One hidden turn or mirror swaps the rows below in pairs. Which row is each named row swapped with?
The rows were stretched afterwards, more along some directions than others.
j_90: [ -7 -27   2  23 -11  -2 -30  -7  -2  14 -36  -3  11  16 -30 -20]
j_864: [ -8  21   8 -16   1  16  15  22 -19  -4  54  13 -22  14  38 -17]
j_563: [  8 -22  -9  16 -24  -7 -29 -13  12  -3 -20  -2  30   7 -39 -30]
j_48: [-11 -29   3  31 -21  16 -33   8 -22  -7 -17  11   0   9  -4 -35]
j_824: [ -7 -20   3  33 -17  13 -27  -6 -17  15 -19  -6 -15  19 -22 -35]
j_484: [-10   5 -14  17  30   9 -30  12 -19  -6 -15  16  -5  10 -25 -26]
j_587: [ 14   7   3   8  15  15   6  13  13 -10  23  -6 -21   2   3 -12]
j_825: [-11  16  11 -15   3  10  12  18 -12  -1  51   3 -26  12  26 -15]
j_42: [ 13   0   5  11   9  12  -9  16  14  -3  29   3  -9   2  14 -16]
j_428: [  9 -14  12 -17   8 -24 -13  12  20  -1  14  22  40  -6  -4   1]
j_305: [-14   8  -7  23  17   3 -24   4  -4   3   1   3 -19  18 -27 -32]
j_11: [  3  -7  11 -22  19 -17 -19  12  16   0  13  23  40  -5   0   9]
j_792: [-10 -24   6   7 -22  20  -9  11 -15 -10   7   0  -6   4   4 -39]
j_813: [ 18 -10  -4  -9  45  13 -21  27 -24 -16 -20  25  17  -4   0 -16]
j_558: [  6  -4   8 -27   9 -17  -5  16   8  -2  21  23  33  -4   8  10]
j_188: [ -2 -15   1 -13  32  11 -16  23 -18 -11 -12  26  14 -11  -2 -16]
j_69: [-11  19  -3  20  28   8 -17  -1  -3  -6 -10  13 -14  10 -12 -21]
j_478: [-20  37  -4   0  34  10 -14  -3  -2 -15   3  16 -12   7   8  -3]
j_794: [ 21 -19 -14   3 -19 -19 -18   0  15  -8  -8  15  40   6 -27 -17]
j_747: [  7 -11  12 -20  20 -20 -18   8  18   1   8  17  40  -6  -5   7]
j_736: [ 33  -6  21  -3   6 -10 -16 -20  56   0  -7   4  39 -11 -23   6]
j_908: [ -5 -24  12  27  -5  11 -37  -6  -2  -2 -26  -9   5  11 -22 -35]
j_403: [ 29 -16  15   6 -13 -14 -11 -21  57  -6 -14  -7  40  -8 -33   6]
j_212: [ 17 -23 -10   8 -16 -20 -18  -7  23  -2 -16   6  44  -4 -20 -19]
j_627: [ -9  14  13 -11   6  15  12  19 -18  -5  52   8 -24  10  31 -23]
j_787: [ -1  -4  10 -22  19 -19 -15  12  12   8  12  23  38  -6   4   7]
j_30: [  4 -16 -12 -10   0 -25 -23  -6  26   1  -5   0  46 -13  -8  -7]
j_795: [ 15 -17   5  -9  35  12 -14   9 -16  -2 -17  13   5 -13 -13 -26]
j_733: [ 23  -5  -6 -23  39   3  -7  14 -16   1  -5  22   4 -10   7  -9]
j_837: [ 11   2 -19 -13  41  22   7  42 -52  -5   3  23 -23  11  19 -20]
j_220: [ -5  14  11 -16   3  14  11  17  -9  -5  54   4 -21  12  28 -19]
j_452: [  3  -9  15 -18  10 -17 -15   9  12  -1  10  25  42  -7   2   5]
j_3: [ -3  13  10 -11   5  14   9  19 -13  -9  49   7 -22  14  29 -18]
j_63: [ -2  13  13  -9  -4  10  15  17  -8  -9  54   7 -25  14  25 -24]
j_229: [-15 -18   1  26  -8   5 -37   0 -10   8 -12   5 -10  12   0 -23]
j_236: [ 17 -10 -12  -3  34   9 -15  24 -36   2 -19  28   5   2  -6 -14]

j_42 pairs with j_736
j_837 pairs with j_90
j_48 pairs with j_795
j_212 pairs with j_69

One hidden turn or mirror swaps the rows below in pairs. Which row is each named row swapped with?
The rows were stretched afterwards, more along some directions than others.
j_552: [  1  -9  -1  11   8   2  30   6  24 -17 -18  27  11   6  -5   2]
j_178: [ 21   3 -31 -22   6   7   1   1 -24  -7 -18 -19 -14 -12 -31  -9]
j_697: [  9 -13 -17 -38   2   4  -3  -4 -24  -8 -13  -3 -25   3 -19 -20]
j_571: [ 13  15 -19 -13   8   1  -5   2 -23 -16 -13 -11 -18 -13 -18   1]
j_343: [ 22   1 -10 -31   8   3   3  -9 -14 -12 -21 -12 -19   5 -17 -16]
j_16: [-15   2  18  13  12   7  31   6  23 -10 -16  24   8 -11 -10  -9]
j_306: [ -9  10   1  -7 -27   1  47 -16  12   9  12  -5  -4   4   5  10]
j_181: [-14 -17   5  -8   4  11 -38   0  -8   9  -9   4  -8  10  12 -19]
j_454: [ 16 -26 -16 -10  12  15 -34   5   0   0   6  18  18  -2  26   3]
j_599: [ 25 -13 -24 -32  20   4 -13  -5  -1 -14  -2 -17 -13   7   0 -19]
j_606: [-10 -17   6 -30  11  27 -20  -9  -5   6  -5  14  -1  11  16 -15]
j_728: [-12 -10  -8  -3  11  13 -29  11 -18   8   5  13   4  21  20 -14]
j_976: [ 28   1 -20 -17 -14   2  -1  13 -36 -26 -15  -3 -18   1 -18  -5]
j_714: [  1  30   1  11   2 -25  44 -18  34  34  26  -7   3  16  15  17]
j_211: [-13 -12   4  18   9   6  26  13  18 -11 -18  26   0  -2 -18 -13]
j_573: [-23  19   6   9   7 -22  39  -9  11  21   7   8 -12   8 -20  -1]
j_584: [ 34  -6 -12 -18  17  -1  -4   3 -14 -22   0 -19 -15 -11 -18   1]
j_139: [-13  23   9   7  -1 -19  42 -24  20  19  18   4  -6   9  -5   8]
j_739: [ 30 -15 -32 -15   5 -15 -10   6 -19 -10 -11  -4 -15  -5 -12  -7]
j_650: [ 10 -34   2  -8  19   5 -28 -10  11  15   0  11  16  -2  24   1]
j_634: [ 37 -23 -48 -19   9 -11 -15  13 -14 -10   6 -12  -7  -2  -5  -7]
j_44: [  0 -23   3   1  32  15 -38  10   0   0   9   3   5  -1  15  -6]
j_442: [ 14 -15  -9  -8  11  15 -23   4   5   1   1   5  10   8  31  -2]
j_601: [ -1 -29   1 -16  19  14 -46  -1  -1  -6 -13  19   1  -6  10 -15]
j_506: [  1  12  -5  10 -11 -25  32 -11  19   6  13   3  -2  14   2  15]
j_836: [-29 -19   6  -4  14   2  30  -8   6   6 -21  39   4 -13 -21 -10]
j_126: [-11  -3  -9   2 -10  16 -37   0 -14  20   4  -6   1  -8  12   2]
j_949: [  2  13 -22   6  -7 -14  45 -10   3   8   6   2 -14   5 -27   2]
j_252: [ -7  17  16   8  -5   9  44   3  19  -6  -8   9  -1   6 -10   3]
j_814: [-19  -4  -1  21  -8  13  17  -1   9  10  -5  30   5   0  -6   3]
j_12: [ -3   9 -16  23 -21 -14  36  -7   9  16   8 -13 -18   6 -18   5]
j_672: [-19  15   4  15   5 -24  33  -7  19  17  17  -2  -6   1  -6  -4]
j_402: [-11  -6  -9   3  16  26 -34  19 -10 -12 -12   0  -1  -5  11  -9]
j_145: [ 46 -20 -25 -22   1 -14   3  -4  -1  -9  -3 -26 -10  -5  -6   1]
j_801: [  6  -7  -9  19   5 -11  29  21  15  -9 -22  16  -5  -8 -22  -6]
j_155: [-12   3  11  15   5   7  37 -20  16  12 -17  29   3  -6 -21   6]

j_601 pairs with j_599
j_672 pairs with j_16
j_836 pairs with j_306
j_606 pairs with j_697

